In the data rows, 128 means zero.
Some points, one per row:
[152 107 87 124 95 100 173 160 164 114 123 143 135 124 117 135 126 129 133
 126 124 132 131 136 139 120 118 129 129 121 128 123]
[154 110 94 125 90 102 176 159 161 119 128 149 139 127 110 129 128 135 135
 133 134 124 134 137 124 125 133 122 121 121 125 124]
[147 111 96 125 91 100 168 153 166 121 122 142 135 132 115 131 136 138 139
 129 125 128 134 125 118 117 126 130 132 123 123 121]
[156 112 86 116 88 103 169 159 163 108 113 132 120 121 118 144 143 134 137
 130 130 126 137 140 130 115 119 121 131 133 126 129]
[153 110 96 123 84 98 169 153 157 117 117 139 135 124 111 130 126 129 142
 131 126 120 133 132 120 118 126 124 130 126 126 127]
[151 113 94 127 95 97 167 154 161 119 132 144 127 120 118 136 131 130 129
 136 137 122 131 127 127 130 128 120 136 127 131 127]
[154 106 91 130 102 101 171 159 151 111 133 153 136 117 117 132 130 128 130
 132 123 112 136 120 128 135 136 116 125 126 133 137]
[155 104 85 129 105 101 171 150 152 118 131 153 124 109 122 132 119 125 131
 125 130 120 139 111 116 116 130 109 122 127 128 133]
[153 104 86 130 110 100 174 149 138 112 133 151 122 111 129 138 131 120 112
 124 133 117 153 104 123 114 132 119 129 126 130 133]
[153 108 83 131 117 99 166 144 140 117 133 146 110 110 122 134 126 129 123
 133 132 108 162 100 118 108 136 109 123 119 122 127]
[154 106 79 132 121 99 163 132 132 112 130 148 106 123 120 117 126 130 106
 119 126 118 153 81 126 114 143 99 125 129 120 122]
[151 107 78 131 134 111 169 140 127 116 134 134 79 128 118 125 130 131 106
 122 128 117 166 84 125 118 151 109 137 132 116 114]
[148 106 78 146 159 123 158 140 127 111 127 127 55 137 106 123 139 127 91
 116 128 119 168 88 131 116 144 108 119 125 123 109]
[153 109 73 147 173 135 151 140 118 104 117 112 44 145 94 119 128 139 102
 114 132 124 159 72 132 137 148 114 122 114 115 110]
[148 109 80 159 174 132 142 142 123 107 122 122 39 148 76 124 130 133 97
 117 129 122 173 87 122 114 134 115 115 111 109 95]
[144 104 67 159 191 145 139 153 124 98 105 99 7 151 66 130 145 144 92
 114 128 118 167 90 134 134 140 120 113 104 114 100]
[154 106 66 156 188 149 133 151 109 99 115 92 0 160 56 124 124 140 105
 121 122 118 175 104 127 121 130 124 115 111 124 109]
[147 104 66 161 194 153 123 148 119 101 112 87 0 159 58 130 128 138 85
 110 118 121 163 91 131 145 144 125 115 115 126 90]
[149 110 67 169 212 163 124 155 106 97 111 75 0 165 50 140 132 145 91
 106 120 130 152 96 136 150 129 113 119 113 135 106]
[136 212 91 159 106 167 45 216 255 167 194 15 152 112 126 117 118 87 138
 144 87 120 125 140 86 164 132 140 126 124 129 121]
[130 224 96 160 109 176 32 213 255 170 198 7 154 122 141 120 120 87 137
 140 92 123 125 144 96 161 138 138 120 126 132 121]
[134 239 93 162 116 185 27 229 255 175 215 1 156 126 147 115 121 93 130
 138 102 121 137 136 98 141 127 137 121 124 130 128]
[128 248 91 161 113 189 9 228 255 195 237 0 139 123 158 113 107 82 126
 150 125 118 129 129 125 144 120 126 119 120 125 121]
[124 255 99 168 124 196 3 241 255 209 245 0 149 140 167 113 115 90 123
 143 128 117 141 121 126 122 119 129 123 130 128 118]
[124 255 98 167 124 207 0 235 255 216 255 0 161 156 178 105 112 91 122
 144 129 102 144 115 133 120 119 132 131 130 136 129]
[126 255 92 165 127 202 0 250 255 234 255 0 154 146 182 114 120 86 108
 145 144 96 151 107 139 107 115 125 116 132 143 123]
[127 255 102 166 125 209 0 252 255 233 255 0 147 144 180 96 115 82 111
 154 152 99 166 117 152 108 113 126 127 128 139 130]
[124 255 106 170 135 225 0 253 255 240 255 0 150 160 186 97 122 88 120
 154 165 97 172 113 144 102 123 145 134 125 151 128]
[123 255 106 165 139 228 0 255 255 249 255 0 156 168 187 83 121 97 120
 151 176 99 178 100 153 104 130 145 145 127 143 128]
[139 143 141 108 81 104 173 124 209 237 62 170 123 172 108 120 212 137 67
 119 171 119 128 160 125 154 150 132 108 183 141 126]
[134 144 162 112 84 105 176 116 212 237 45 175 121 165 120 133 223 141 64
 138 190 129 119 148 121 145 152 134 121 167 121 131]
[137 149 177 126 97 107 172 112 218 240 32 168 109 170 141 141 214 141 63
 136 175 128 131 156 132 130 131 136 126 158 119 131]
[134 147 175 125 102 109 176 113 213 245 20 160 110 168 140 141 208 136 67
 139 178 127 121 149 140 138 141 139 128 151 122 134]
[142 154 183 130 103 115 183 124 216 241 9 157 105 153 150 161 215 129 63
 131 163 126 118 140 142 143 140 131 124 139 116 136]
[139 154 188 134 105 112 178 119 215 252 13 145 97 159 146 145 211 139 74
 135 169 128 123 150 146 137 129 129 134 144 123 139]
[142 151 188 135 111 120 179 128 214 247 0 147 106 147 150 161 214 125 72
 131 159 136 127 135 130 124 134 139 132 140 122 136]
[154 158 196 144 119 129 186 135 202 249 1 139 101 148 150 147 199 120 86
 133 151 129 127 127 122 129 126 118 120 131 131 145]
[151 160 195 134 108 117 177 131 193 247 0 142 106 142 143 141 192 116 82
 127 161 136 132 137 132 132 128 119 120 134 138 139]
[149 158 203 150 125 123 180 140 194 255 0 131 100 136 149 147 188 113 91
 125 152 137 127 131 130 132 124 125 123 123 139 136]
[149 156 200 143 118 115 175 143 191 255 0 130 101 143 158 154 188 113 100
 132 145 130 128 130 117 122 119 115 122 126 137 131]
[149 156 203 144 122 126 178 142 183 255 0 135 112 148 140 140 196 113 101
 144 158 145 136 131 125 128 123 120 132 125 134 134]
[154 160 213 150 128 122 177 149 184 255 0 135 108 144 153 150 180 110 103
 127 138 130 123 128 130 138 122 115 130 126 140 126]
[153 158 217 152 125 115 175 145 180 255 0 140 113 141 150 150 186 114 103
 128 138 120 117 131 126 140 122 114 136 134 139 124]
[155 166 229 156 141 117 172 143 177 255 0 140 110 124 148 144 162 115 119
 136 136 112 111 134 129 142 132 122 125 122 134 124]
[154 170 242 162 147 111 169 143 174 255 0 132 109 117 147 140 153 116 112
 115 125 123 121 134 123 133 130 123 122 127 138 107]
[163 175 255 156 152 110 171 132 164 255 0 131 112 101 146 139 138 123 121
 120 114 113 119 131 130 131 130 125 116 128 146 117]
[168 184 255 160 162 105 170 114 148 255 0 131 118 87 136 136 129 129 121
 123 119 117 124 131 128 126 133 124 110 126 137 113]
[171 191 255 160 170 98 167 110 139 255 0 133 118 95 143 131 103 125 126
 114 96 111 128 122 118 110 137 132 121 124 127 114]
[171 201 255 173 178 97 171 128 139 255 0 128 119 92 148 138 93 126 129
 107 106 111 115 120 132 120 134 124 119 132 136 112]
[169 192 255 178 179 107 175 129 131 255 0 123 123 96 132 127 106 136 135
 111 113 126 129 130 132 114 127 118 129 130 127 116]
[175 194 255 178 182 105 174 137 128 255 10 129 118 89 131 124 87 134 139
 110 115 124 133 134 132 112 140 123 119 126 132 122]
[175 195 255 184 187 105 177 135 123 255 1 132 134 102 137 129 85 125 131
 108 109 116 118 116 135 117 137 127 122 123 127 127]
[170 193 255 185 189 98 170 133 119 248 12 130 117 95 128 113 73 137 150
 119 105 128 144 135 145 122 136 115 120 124 119 121]
[173 194 255 192 187 104 168 132 113 252 11 120 115 92 121 113 67 121 145
 123 117 121 126 118 138 120 141 118 125 129 129 135]
[178 202 255 192 190 102 169 143 114 229 9 120 129 105 128 119 78 137 142
 126 120 127 125 111 137 121 138 115 123 120 118 121]
[178 204 255 193 199 107 166 146 101 234 48 126 130 96 111 108 64 138 149
 125 110 134 132 118 142 116 133 119 126 117 126 130]
[181 203 255 198 195 96 170 160 97 206 52 117 127 94 111 118 59 134 133
 114 96 124 132 122 136 109 128 127 141 114 118 134]
[173 178 197 0 135 185 160 0 154 137 142 22 186 200 113 41 138 158 126
 119 116 130 101 97 136 109 122 122 148 131 164 99]
[175 149 190 0 131 75 145 0 177 99 191 29 127 150 127 169 91 91 115
 127 177 126 117 135 116 137 152 125 130 136 140 121]
[179 153 187 0 133 82 147 0 184 101 184 18 125 144 103 144 79 91 117
 126 172 133 118 132 120 140 154 125 131 131 145 118]
[177 147 189 0 133 89 153 0 171 102 187 19 128 152 116 161 87 96 116
 121 178 142 129 139 123 141 158 135 143 133 144 116]
[182 151 191 0 137 87 151 0 171 107 193 16 130 165 126 149 75 100 119
 120 174 136 120 127 117 135 154 133 145 136 143 111]
[185 158 193 0 139 87 147 0 166 106 191 13 127 166 123 148 70 91 107
 117 181 134 114 135 120 129 148 122 146 134 156 122]
[140 112 96 126 89 109 169 166 155 125 126 120 133 123 109 141 136 149 139
 136 111 124 124 140 119 118 143 143 137 135 121 119]
[147 105 88 124 91 101 165 152 150 109 113 133 138 122 112 132 127 137 135
 130 108 122 138 142 126 117 125 125 120 136 127 122]
[151 105 89 122 89 103 174 159 155 109 116 130 122 129 117 128 127 138 154
 144 120 116 136 135 125 119 132 139 128 123 122 134]
[154 107 88 125 92 101 169 154 158 116 115 135 124 114 111 137 140 146 149
 135 123 120 139 133 121 119 131 132 133 134 126 130]
[155 107 87 118 88 104 165 151 161 122 123 144 134 123 109 129 133 131 141
 137 126 112 124 134 132 126 124 128 132 125 122 131]
[153 112 97 127 93 105 165 145 157 118 123 148 134 128 117 135 129 131 135
 122 125 115 126 138 131 121 129 132 129 126 128 133]
[154 113 97 127 93 107 167 157 167 123 132 145 138 129 116 140 134 133 137
 128 120 120 137 132 120 117 124 126 123 128 135 133]
[154 110 92 126 92 102 168 156 161 109 113 143 143 130 120 142 131 132 142
 129 115 116 132 138 132 120 127 128 132 135 126 128]
[148 111 93 120 89 99 165 155 153 111 124 139 124 120 114 137 134 135 146
 131 120 121 128 136 125 113 131 130 132 143 135 128]
[151 110 90 125 89 101 165 155 161 112 115 131 124 123 114 129 128 137 147
 132 120 119 129 133 123 117 129 127 129 136 130 126]
[152 111 91 123 91 102 166 149 149 113 121 140 135 136 121 131 134 135 138
 135 122 124 139 133 124 120 129 129 129 132 130 131]
[146 102 87 123 88 99 165 153 166 129 125 139 134 131 120 132 134 141 146
 128 114 118 123 125 133 131 133 130 128 133 125 121]
[184 211 255 187 216 61 144 153 175 0 229 164 106 83 142 125 146 163 129
 117 129 131 127 128 129 137 131 127 124 130 139 136]
[183 211 255 189 220 62 143 158 178 0 235 169 111 92 144 127 147 153 123
 118 136 133 119 122 129 136 124 119 135 141 136 128]
[183 203 255 189 208 64 149 167 160 0 220 157 100 99 153 122 130 143 127
 116 128 127 121 133 134 128 126 121 126 128 131 137]
[181 208 255 192 222 72 144 168 153 0 226 161 111 92 136 119 137 150 127
 120 136 132 126 127 125 135 141 132 128 128 136 131]
[177 204 255 197 209 63 140 167 151 6 215 152 109 106 141 116 128 145 125
 110 127 131 128 138 135 136 134 124 126 127 131 119]
Here are 12 more points, each followed by its number:
[182 207 255 196 214 68 146 169 164 5 206 146 101 93 132 109 135 152 128
 117 118 115 116 132 127 124 133 131 132 127 128 131] 0
[180 206 255 193 217 68 150 155 162 11 227 160 103 95 146 120 136 151 118
 112 127 132 122 133 138 134 127 119 121 127 135 129] 1
[179 211 255 185 215 53 137 146 179 0 231 171 108 90 145 128 144 156 129
 117 128 136 126 127 131 133 121 129 128 125 129 125] 2
[181 211 255 183 222 57 140 131 183 0 237 167 99 78 146 126 135 155 131
 126 126 122 119 121 126 144 133 134 117 122 128 130] 3
[180 214 255 174 224 58 141 121 193 0 242 181 102 75 155 137 137 159 134
 128 121 119 123 130 133 136 122 138 120 139 143 130] 4
[177 216 255 176 231 57 141 118 199 0 250 186 102 71 153 134 142 160 132
 132 122 112 114 121 129 141 128 144 113 131 138 125] 5
[178 210 255 168 222 56 147 122 205 0 242 182 94 61 149 135 151 173 133
 126 124 127 118 114 124 137 123 157 135 131 125 128] 6
[0 61 160 139 101 168 119 137 174 99 80 45 219 171 114 162 119 248 186
 158 135 153 150 142 159 141 161 120 125 118 128 133] 7
[0 55 164 139 105 169 107 126 178 104 81 37 212 168 108 161 125 246 179
 168 149 157 148 136 151 123 160 125 138 122 114 138] 8
[0 56 165 145 113 177 115 135 184 103 74 32 202 163 115 154 112 247 175
 166 144 149 146 137 162 142 165 127 132 125 115 130] 9
[0 56 175 140 109 175 108 134 187 94 64 29 195 173 120 146 113 246 177
 169 160 164 142 123 156 140 161 124 137 136 119 137] 10
[0 38 177 133 120 180 97 124 179 68 45 47 191 180 119 130 111 232 165
 152 161 162 152 125 148 133 155 126 118 130 110 132] 11
Which two of these numbered points are nearest to each point below, looking only along the 4 directions in which the first points spread most? Their numbers follow each, nearest first.
[58 0 143 14 255 0 0 197 44 183 98 108 119 130 140 137 131 72 97
 86 99 148 115 119 101 116 148 131 134 121 137 143] > 11 7
[0 39 210 149 95 202 168 105 137 119 122 143 122 150 129 109 108 122 97
 126 120 106 133 144 112 104 133 126 124 126 138 130] > 11 7
[184 183 255 232 165 119 156 255 21 128 148 82 154 170 97 88 93 137 149
 96 132 152 150 152 118 127 145 110 155 134 118 131] > 0 1
[0 0 205 33 243 3 0 163 212 34 53 131 135 132 122 200 168 54 147
 94 115 168 139 109 135 115 116 129 120 146 127 126] > 11 7
[0 0 196 24 247 0 0 164 191 57 67 127 132 140 136 200 163 53 149
 88 122 181 141 110 141 110 113 124 112 141 122 121] > 11 7
[148 236 187 0 145 255 142 83 90 185 110 98 207 220 128 0 214 183 104
 84 0 127 177 134 144 151 89 108 145 150 128 126] > 10 9
[187 105 112 174 0 255 0 28 175 171 106 180 104 11 132 94 100 159 130
 94 128 123 143 149 128 126 121 146 133 124 132 145] > 9 7
[0 42 216 153 94 209 173 104 133 127 136 158 112 137 119 94 106 113 92
 123 123 114 130 146 117 115 140 125 123 118 135 131] > 11 7
[185 182 255 222 163 124 152 250 21 138 130 88 158 166 88 85 91 124 152
 111 137 146 157 152 112 121 139 119 136 114 116 135] > 0 1
[153 68 82 99 139 0 109 119 24 187 190 185 48 144 169 46 85 111 125
 184 124 176 130 108 133 118 131 119 125 138 118 139] > 11 7
[0 25 215 146 110 208 141 125 185 85 76 122 155 165 115 106 108 168 105
 143 145 130 139 120 114 111 119 117 119 128 138 126] > 11 7
[0 0 235 8 255 13 0 156 255 0 45 209 109 113 114 212 172 0 148
 121 108 171 134 77 113 133 66 125 108 124 147 143] > 11 7
[0 21 218 141 114 209 138 119 182 78 88 148 132 141 112 107 107 138 91
 153 142 119 133 129 112 116 118 115 115 125 141 128] > 11 7
[16 0 178 39 223 0 0 175 150 123 80 88 150 134 129 190 153 80 124
 67 107 172 130 129 151 104 135 123 137 143 137 125] > 11 10
[0 59 199 158 75 217 222 100 87 181 188 156 93 142 132 92 103 73 116
 106 119 97 115 147 145 142 153 125 152 134 122 126] > 11 7
[152 121 94 139 65 122 130 142 174 125 125 124 139 84 102 118 154 112 123
 125 104 141 131 106 85 152 157 134 127 145 98 112] > 7 11
[10 5 178 52 215 7 0 168 171 87 59 85 177 152 126 192 151 87 139
 87 111 160 130 136 163 106 136 126 136 141 122 125] > 11 7
[0 49 216 162 88 225 201 91 115 153 160 185 96 136 117 79 99 62 107
 133 119 87 101 133 117 133 148 127 165 138 121 124] > 11 7
[184 150 233 185 132 139 138 160 61 204 14 101 149 159 103 127 128 61 173
 145 164 146 134 126 119 154 96 118 135 100 125 135] > 10 9
[154 94 86 111 123 29 131 126 64 160 166 172 59 141 156 65 96 90 109
 160 117 186 140 118 148 120 139 126 130 143 141 144] > 11 7
[152 65 80 91 140 0 101 118 15 200 204 198 55 151 175 39 90 119 115
 186 127 180 131 112 142 135 135 122 134 152 128 138] > 11 7
[0 255 0 132 150 53 23 73 93 201 154 255 133 226 74 183 113 174 127
 97 121 133 144 131 123 152 122 135 131 122 132 138] > 7 9
[148 96 92 113 112 55 146 139 95 149 157 169 90 141 142 89 98 91 114
 153 110 179 138 138 148 119 142 148 142 143 142 133] > 11 7
[0 35 227 149 104 228 180 112 160 122 150 240 94 129 106 77 124 77 108
 157 126 97 95 124 119 135 131 141 171 128 129 119] > 11 7
[150 108 93 119 88 100 172 157 145 98 115 138 141 135 111 127 132 139 135
 119 129 114 114 128 125 126 137 131 124 127 132 132] > 11 7
[0 30 210 144 104 217 164 111 165 99 105 157 119 140 118 109 126 141 98
 142 128 117 140 149 111 107 132 127 128 129 135 124] > 11 7
[0 24 217 141 115 207 132 122 187 84 76 123 146 156 110 109 106 162 106
 143 141 118 138 133 125 116 121 120 115 137 151 132] > 11 7
[153 109 93 120 105 92 162 144 141 109 122 148 136 144 129 123 116 109 121
 145 112 154 129 151 145 126 128 153 124 121 136 129] > 11 7
[145 244 191 0 148 255 134 77 97 205 114 110 203 222 123 0 233 181 110
 85 0 132 178 130 151 159 90 118 162 151 132 121] > 10 9
[159 60 79 81 152 0 99 123 0 203 204 187 54 150 170 30 95 136 115
 196 139 189 125 111 146 141 136 125 122 144 123 146] > 11 7
[175 148 232 187 139 146 139 153 60 209 22 108 151 161 93 115 125 64 187
 150 159 145 131 127 113 143 92 116 140 113 127 124] > 10 9
[159 113 92 86 88 129 190 168 141 104 104 101 137 143 103 85 127 152 122
 93 162 137 106 120 104 124 137 151 123 118 120 139] > 11 7
[185 102 112 177 0 255 0 25 157 157 104 177 86 8 148 108 103 166 132
 102 125 126 148 141 125 133 128 146 131 126 130 144] > 9 7
[151 78 93 108 121 40 131 151 107 142 158 157 125 130 136 127 123 146 146
 149 149 95 125 127 145 141 108 124 136 139 114 112] > 11 7
[149 101 86 118 108 96 171 140 136 109 128 160 153 132 127 114 108 104 109
 151 117 174 128 162 151 129 136 150 109 108 129 132] > 11 7
[148 104 93 115 97 76 150 140 134 126 129 155 125 136 130 110 108 113 117
 140 109 158 125 142 144 127 136 147 120 122 135 124] > 11 7
[152 52 79 79 159 0 83 130 0 215 200 170 56 135 177 33 94 142 117
 189 142 168 134 118 148 153 118 103 112 141 125 137] > 11 7
[0 26 234 144 112 228 162 107 179 105 134 255 81 110 94 71 127 67 101
 177 124 95 94 125 114 142 124 142 185 122 125 110] > 11 7
[164 126 129 0 99 169 221 73 112 76 77 27 157 172 114 46 90 169 100
 65 124 149 83 96 119 124 94 126 99 119 123 132] > 11 8
[179 105 113 172 0 255 0 31 163 163 124 188 104 16 129 99 114 158 138
 110 148 146 147 128 119 123 120 138 128 127 134 138] > 9 7
[96 255 84 178 115 152 53 170 255 156 183 12 137 132 146 126 143 106 112
 150 56 149 69 133 123 138 130 92 118 128 117 135] > 9 10
[146 113 68 150 192 157 110 167 93 107 109 0 0 157 0 137 171 161 75
 109 139 121 125 117 165 144 128 164 156 110 113 156] > 7 11
[28 0 167 0 255 0 0 179 97 162 81 120 104 148 154 156 156 40 110
 51 92 183 129 129 108 109 170 123 133 129 146 142] > 11 10
[150 100 87 107 106 64 148 144 110 131 143 161 93 143 136 91 102 95 121
 157 111 176 130 136 144 120 127 127 123 125 132 129] > 11 7
[186 183 255 226 165 117 147 246 16 148 124 87 159 171 98 95 99 119 147
 106 142 146 142 142 113 121 138 127 144 121 113 132] > 0 1
Here are 12 other points, each followed by its number:
[0 32 189 136 123 186 95 132 208 62 50 71 184 184 128 129 95 204 146
 147 151 164 149 123 139 135 155 122 122 147 135 124] 0
[0 13 216 133 140 195 72 134 255 4 35 135 166 173 113 126 112 176 121
 168 137 142 131 108 121 149 107 122 104 115 137 140] 1
[0 2 237 129 147 205 60 140 255 0 24 191 140 143 94 118 123 148 112
 193 132 132 121 95 108 161 82 129 109 116 138 129] 2
[0 12 224 135 140 196 71 135 255 0 35 148 163 168 105 117 115 175 128
 171 125 140 136 111 115 145 96 127 116 116 137 150] 3
[0 26 200 141 133 195 96 133 218 48 37 78 186 189 124 125 97 203 149
 157 148 155 141 116 126 140 148 124 117 132 142 139] 4
[167 144 175 15 118 59 134 0 184 98 184 144 98 101 80 218 123 100 132
 179 108 95 169 151 113 125 96 122 110 128 92 151] 5
[166 135 175 14 118 59 135 0 182 97 184 133 110 109 84 217 120 95 123
 164 117 106 167 151 114 122 96 121 114 129 93 144] 6
[172 143 177 9 120 58 142 0 173 82 182 120 109 115 81 196 115 110 131
 163 127 104 155 152 124 129 98 110 112 115 93 141] 7
[170 139 177 6 126 61 144 0 161 87 172 91 108 115 94 192 100 106 124
 148 125 109 153 155 122 127 118 119 121 132 105 134] 8
[171 142 179 0 121 72 154 0 164 108 183 80 124 136 93 180 91 98 120
 150 142 126 146 149 123 122 119 112 126 128 119 135] 9
[168 142 181 0 125 71 148 0 173 107 168 66 123 141 97 186 90 102 114
 140 135 125 139 131 116 126 122 120 142 129 118 123] 10
[174 143 171 0 125 77 149 0 159 111 173 61 128 147 91 162 69 94 102
 135 142 129 137 139 126 127 122 113 138 123 123 121] 11
Which two of these numbered points are nearest to each point below, looking only along the 4 directions in which the first points spread most? Their numbers follow each, nearest first.
[0 26 229 146 116 227 164 115 181 103 123 233 79 110 100 82 130 91 99
 168 126 105 110 132 111 134 131 142 163 121 132 111] > 2 3
[84 129 114 118 37 108 246 134 45 207 241 10 143 21 119 218 227 161 135
 134 127 176 111 97 120 140 118 119 151 112 133 139] > 0 4
[0 96 172 157 44 193 255 100 15 226 244 105 66 115 158 110 104 55 128
 67 128 115 134 128 143 134 134 135 107 137 103 142] > 4 0
[0 88 180 154 48 200 245 95 42 220 222 115 75 122 146 102 92 60 145
 82 124 112 135 133 139 121 132 129 113 134 109 141] > 4 0
[155 124 118 0 98 170 215 97 112 67 77 43 171 182 125 37 93 176 103
 64 140 147 86 103 119 122 102 135 95 118 121 110] > 5 6
[168 139 145 0 105 158 205 14 118 101 91 1 170 196 107 61 74 151 64
 74 109 149 106 95 122 117 108 134 123 128 143 131] > 10 9
[0 78 187 147 63 209 236 107 66 198 195 124 90 129 133 97 94 74 131
 98 123 110 134 134 129 120 130 118 122 129 115 143] > 4 0
[0 122 149 145 33 160 255 120 0 239 255 87 85 70 175 160 133 126 155
 92 120 130 128 146 137 122 109 129 98 122 123 111] > 4 0
[50 129 120 130 33 131 255 141 23 216 255 21 126 38 155 212 200 173 139
 127 125 174 132 105 116 122 120 134 141 130 137 130] > 0 4
[169 133 133 0 101 160 208 31 118 99 86 19 180 190 112 56 83 171 83
 64 114 155 101 99 118 113 98 124 115 127 127 128] > 6 5
[184 165 255 205 152 136 145 204 43 184 61 104 162 160 91 106 114 91 169
 130 151 152 140 139 121 139 112 114 137 110 118 130] > 2 3
[173 144 175 0 124 86 161 0 163 119 156 30 119 149 93 163 63 102 108
 130 135 132 132 123 115 125 134 121 143 116 121 131] > 10 11
[0 85 186 154 50 198 240 105 51 217 226 121 82 133 151 103 98 66 123
 74 112 102 131 127 125 118 137 128 120 140 126 151] > 4 0
[183 113 166 191 37 219 52 84 18 132 82 137 154 148 131 143 157 94 136
 142 137 136 108 92 121 129 100 131 136 133 122 118] > 4 1
[0 27 224 143 114 211 146 125 194 87 95 172 119 139 107 97 117 137 101
 152 125 116 142 139 108 121 120 118 115 119 137 128] > 2 3
[152 110 86 117 89 94 158 143 154 122 128 140 130 129 118 137 125 127 139
 122 129 125 119 126 131 121 127 126 127 124 129 132] > 1 3
[189 121 169 191 31 212 57 95 0 118 91 120 155 174 141 161 157 83 133
 154 127 125 109 93 120 127 108 136 129 135 137 121] > 4 1
[47 255 50 185 140 129 32 172 255 151 184 53 116 184 196 83 140 144 103
 177 146 139 64 117 153 84 112 111 143 142 96 136] > 0 4
[148 90 51 181 255 195 174 63 119 144 147 176 228 101 179 136 136 118 115
 129 142 129 139 120 135 133 132 136 132 136 122 131] > 3 2
[0 255 0 203 132 0 143 76 0 0 0 26 148 0 150 81 152 94 112
 141 143 117 132 130 135 119 127 132 136 138 138 125] > 2 3
[167 137 134 0 103 169 219 59 114 77 75 22 177 187 104 46 90 167 89
 62 119 157 92 102 133 130 99 129 109 130 132 128] > 6 5
[179 155 255 205 150 133 136 183 37 184 46 108 156 154 89 104 110 83 176
 126 139 140 133 134 113 129 108 124 140 107 116 128] > 2 3
[153 96 58 178 255 195 182 73 128 142 147 175 233 104 168 121 131 110 101
 124 140 130 137 111 130 119 133 132 120 114 122 137] > 3 2
[142 157 89 132 85 124 104 158 222 130 154 70 153 99 94 125 135 110 125
 136 72 146 117 116 70 164 159 127 131 132 125 126] > 0 4
[167 182 255 154 207 29 116 181 246 0 255 241 69 84 152 108 222 144 93
 106 154 120 117 132 130 130 118 131 122 134 138 149] > 3 2
[0 255 0 201 134 0 134 75 0 0 0 28 144 0 143 85 140 99 125
 130 127 105 166 140 130 132 137 134 125 131 136 131] > 2 3
[178 166 255 211 154 129 146 218 38 177 83 106 163 163 92 100 108 102 163
 118 137 138 139 133 104 127 115 114 138 109 124 134] > 2 3
[159 107 93 70 88 141 195 169 135 81 85 77 141 155 110 61 129 170 124
 85 163 129 83 115 120 133 136 144 106 110 123 139] > 1 3
[103 129 111 113 47 94 234 130 54 185 219 18 143 17 117 207 224 142 124
 135 116 168 116 107 131 152 120 132 172 107 134 148] > 0 4
[67 126 117 124 34 118 246 135 24 206 246 12 140 21 131 219 214 173 141
 132 129 175 121 101 123 143 124 134 145 113 147 150] > 0 4
[0 125 145 147 32 154 255 119 0 251 255 90 105 65 179 174 152 149 148
 100 129 142 128 143 135 126 117 139 111 123 129 109] > 4 0
[190 169 255 220 139 116 144 253 0 72 208 68 176 223 93 99 127 131 128
 110 154 150 170 176 119 127 144 126 154 141 104 136] > 3 2
[163 109 85 89 87 121 185 171 151 108 105 110 151 153 109 94 117 139 111
 96 156 126 104 118 103 119 140 151 121 124 137 149] > 1 0
[0 123 141 146 31 144 255 124 0 238 255 67 103 54 182 181 154 163 141
 108 133 154 132 136 137 128 112 128 105 123 142 106] > 4 0
[157 112 89 131 127 110 185 134 142 105 151 167 181 118 116 110 112 117 95
 139 120 154 130 155 148 147 121 122 116 103 124 116] > 3 1
[0 255 0 198 123 0 139 82 0 0 0 24 138 0 157 77 146 100 120
 144 142 122 120 137 133 109 129 134 141 140 131 121] > 2 3
[0 255 0 189 125 0 128 66 0 0 0 40 154 6 151 90 149 101 110
 119 128 98 165 132 127 133 126 130 126 138 143 133] > 2 3
[154 110 94 124 102 98 172 141 136 110 132 157 134 119 118 116 105 106 115
 143 112 161 136 157 155 138 138 155 117 100 124 127] > 3 1
[182 114 162 190 37 218 53 94 15 122 78 132 152 152 134 133 145 93 138
 145 133 131 100 95 125 139 116 131 130 129 122 107] > 4 3
[0 114 163 147 36 179 255 107 0 246 255 102 83 94 177 138 112 83 148
 84 124 122 119 137 133 128 123 133 102 138 119 127] > 4 0
[154 110 98 80 86 143 206 186 146 98 102 92 139 156 109 65 117 150 120
 96 165 124 93 118 103 120 135 144 110 110 124 139] > 1 3
[148 108 94 129 109 94 172 144 144 118 141 165 135 124 129 116 109 113 112
 143 111 161 127 157 151 126 128 149 112 110 135 122] > 3 1
[155 117 95 108 87 110 177 156 158 123 129 133 139 147 125 126 124 141 135
 113 141 129 118 125 114 117 123 129 127 125 130 135] > 1 3
[182 176 255 219 156 121 153 240 35 174 111 91 143 162 102 99 100 116 164
 112 141 147 143 141 98 117 134 122 143 119 113 129] > 2 3
[150 106 92 120 90 104 170 154 160 122 126 138 140 139 119 136 134 136 143
 131 130 116 118 128 125 119 121 131 137 133 137 134] > 1 3
